(in the rows, 128 means zero)
A single turn carries every row of the set below to another of its rows. Some are shown first; where does it send the rows asked next?
K836: [134 119 135 104  95 106 151 164 148 155 129 122 107 107 103 118 113 146
 140 114  95 120 121 100 125 154 132 141 136 139 141]
K667: [134 125 133  76 124 129 121 143 165 128 139 110 134 115 107 134 153 143
 134  97 123 126 128 128 126 150 123 135 135 127 138]
K676: [118 132 127  92 101 128 130 126 133 120 118 113 141 141 114 116 134 121
 152 100 124 131 148 121 102 173 110 123 147 150 141]
K251: [142 136 121  78 112 108 159 143 127 123 125 130 102 114  94 122 125 150
 163 108 131 142 120 108 116 114 126 150 123 175 138]
K398: [116 132 112  95 138 119 106 144 114 134 137 132 118 117 119 141 102 127
 159  98 117 119 117 104 132 128 105 109 141 133 140]
K653: [101 118 108  71 105  93 150 160 123 147 132 100 121 125 100 158 111 133
 157 118 118 107 153 129 126 147 108 129 139 144 132]
K162: [126 120 136 109 109 103 149 160 151 147 125 108 102 105 105 121 108 161
 149 121 105 138 132 103 132 142 126 134 130 150 152]
K721: [117 125 108 111 127 113 103 133 118 143 145 145 120 122 114 152 122 120
 166 104 115 121 114 117 127 121 107 113 136 139 131]
K295: [122 150 106  72 136 118 162 168 144 138 141 146 102 100 103 136 152 124
 171  97 129 126 146 124 109 137  95 101 142 169 120]
K245: [103 135 111  93 109 119 147 172 147 117 147 129 121 102  99 142 118 116
 179 100 129 136 137 148 122 141  99 139 135 131 135]
K200: [149 129  94  89  93  91 131 141 161 120 140 133 122 137 106 132 103 116
 174 103 119 118 139  99 110 146 104 118 145 134 136]
K656: [131 114 106  86 105 105 151 163 136 140 126 140  78 130  93 105 140 115
 168  97 112  98 121 137 110 151  94 106 159 154 128]
K634: [131 121 118  90 110 112 143 155 139 148 133 146  69 123 105 113 143 115
 183 101 105 104 125 129 114 139 100 106 162 158 127]
K972: [119 147 128  95 102 129 136 129 138 132 111 126 141 154 105 105 130 129
 154  88 115 128 150 124 109 151 105 132 144 157 137]
K827: [128 112 108  74 124  95 114 164 129 107 141 142  98 122  96 127 138 150
 154 125 118 101 111 114 128 117 119 127 143 146 121]
K82: [130 126 106  84  95  99 152 160 146 126 133 150  78 123 102 117 133 121
 167 109 106  99 113 119 108 148  99 109 158 164 115]
K184: [131 121 118  88 117 127 131 146 173 135 132 103 132 104 112 133 135 150
 133 103 127 140 128 128 119 168 122 130 137 138 144]
K892: [155 119  99 106 110 109 143 135 136 170 122 110 109 121 105 130 138 134
 153 116 105 103 131 113 135 135 121  89 125 169 137]
K518: [131 127  93  84  90 104 156 164 146 120 109  95 128 123  91 111 137 136
 167 113 124 105 147 135 126 150 102 131 124 170 145]
K900: [122 114 109  95  98 103 148 156 140 141 121 151  81 128 106 105 133 121
 164 107 107 112 120 130  97 143  98 101 161 172 129]
K336: [130 128 133  84 134 132 119 147 173 130 126 105 140 115 112 132 140 144
 140  95 114 133 123 124 121 154 110 113 129 137 132]
K459: [116 136 106 109 126 110 132 165 118 156 123 138 138 117 110 130 146 135
 146 105 120 108 178 103 110 152 106 110 133 149 142]
K750: [114 133 102  94 110 127 149 176 151 101 158 133 113 113  91 143 121 138
 173  97 113 140 138 142 121 146 104 131 135 139 138]
K923: [145 141 116  83 113 116 150 146 134 119 129 135 111 121  94 116 108 160
 162 111 122 138 123 110 127 110 128 146 120 160 123]
K47: [113 122 118 100 134 131 130 167 132 124 107 117 115 114 105 146 157 137
 160 106 107 117 118 133 149 148 100 114 126 183 128]
K832: [152 118 113  96 117 111 139 141 143 164 115 120 116 131 116 128 133 116
 159 125 113 109 135 112 142 146 128  85 135 169 121]
K580: [122 146 123 112 101 124 123 129 132 122 114 120 143 145 113 113 138 129
 149 103 117 128 148 125 100 157 114 121 134 161 148]
K769: [114 144 118  89 108 131 132 136 141 129 111 125 151 146 116 102 131 132
 157 100 114 120 144 123 100 163  99 112 132 167 130]
K133: [130  94 103  69 128  93 123 162 127 123 135 149 105 130  90 126 139 143
 161 121 126 100 120 131 131 121 108 136 146 155 130]
K524: [136 126 134 105 102  94 143 158 161 161 132 120 112 101 111 124 107 150
 154 121  96 136 119 115 128 141 126 137 136 142 145]
K394: [148 143  95 125 115 128 131 145 136 136 132 141 123 104 107 104 139 128
 181 104 122 126 122 121 130 116 110 112 112 161 143]
K813: [143 121 140 106 107 112 147 157 159 149 125 120 118 111 110 122 101 150
 145 115  92 127 133  98 132 145 126 125 127 136 128]
K470: [125 136  89  83  90  98 153 160 151 126 112 110 122 120 107 111 150 149
 183 116 117 105 142 122 123 153 103 132 115 174 127]
K909: [148 146  98 104 114 143 134 155 140 141 124 148 131 105 111  98 125 135
 182 109 132 131 120 124 135 132 112 104 119 148 139]
K10: [129  93 106  78 126  93 118 167 129 119 137 151 104 112 100 128 151 145
 149 130 125 108 122 116 119 121 117 126 141 160 136]
K555: [116 109 115 104 127 137 148 155 134 124 116 106 112 110 100 146 151 144
 152 105 116 102 119 140 144 141 105 111 122 171 144]
K756: [106 135 109 101 127 113 124 170 115 148 124 141 145 123 106 120 143 125
 162 101 122 117 170 104 112 157 107 119 152 144 140]
K816: [108 126 117 101 125 107 126 167 132 161 126 148 139 116 117 118 139 134
 150 107 108 107 178 109 120 144  96 115 145 140 136]
K354: [139 129 124  81 117  96 154 144 130 127 127 137 108 115  98 119 111 147
 177 116 124 138 125 120 132 107 115 157 126 168 137]
K342: [144 119 116  82 113 105 143 133 135 123 126 133  98 122 103 120 118 161
 165 123 125 130 132 114 130 111 118 150 121 180 139]
K186: [133 100  97  85 126 103 112 164 144 126 136 149  92 129  94 119 146 149
 163 119 118 103 115 130 129 119 114 130 149 165 134]
K545: [103 133 116  89 130 107 136 173 122 149 132 142 139 119 116 121 141 129
 157 121 112 105 173 106 112 150 102  99 136 157 129]
K12: [131 127 130  94 119 124 117 132 171 132 137 110 133 112 121 140 143 144
 138 107 119 135 117 137 116 152 124 126 134 139 142]
K34: [143 137  93  93  87  88 121 144 154 142 144 132 123 130 103 127 113 100
 176 109 117 129 133 123 109 142 104 121 146 133 129]
K20: [133 143 100  76 131 122 150 153 134 158 137 151 109  98 113 130 152 118
 179  87 132 119 161 120 111 141  97 118 146 156 122]
K807: [124 140 111  71 137 119 150 149 149 148 134 141 104  99 114 128 156 127
 169  87 134 133 153 134 106 126  89 101 144 159 128]
K422: [129 140 107  82 134 125 164 155 134 149 133 137  97  97 107 132 155 121
 165  81 136 115 156 127 108 144  92 105 136 153 129]
K375: [ 99 123 107  75 114  92 152 159 126 139 150  97 101 126 112 149 121 140
 159 117 101 108 154 124 122 145 125 121 134 151 121]

K750 goes to K200
K354 goes to K524
K756 goes to K20
Now find these:
K972 goes to K816
K555 goes to K518
K923 goes to K813

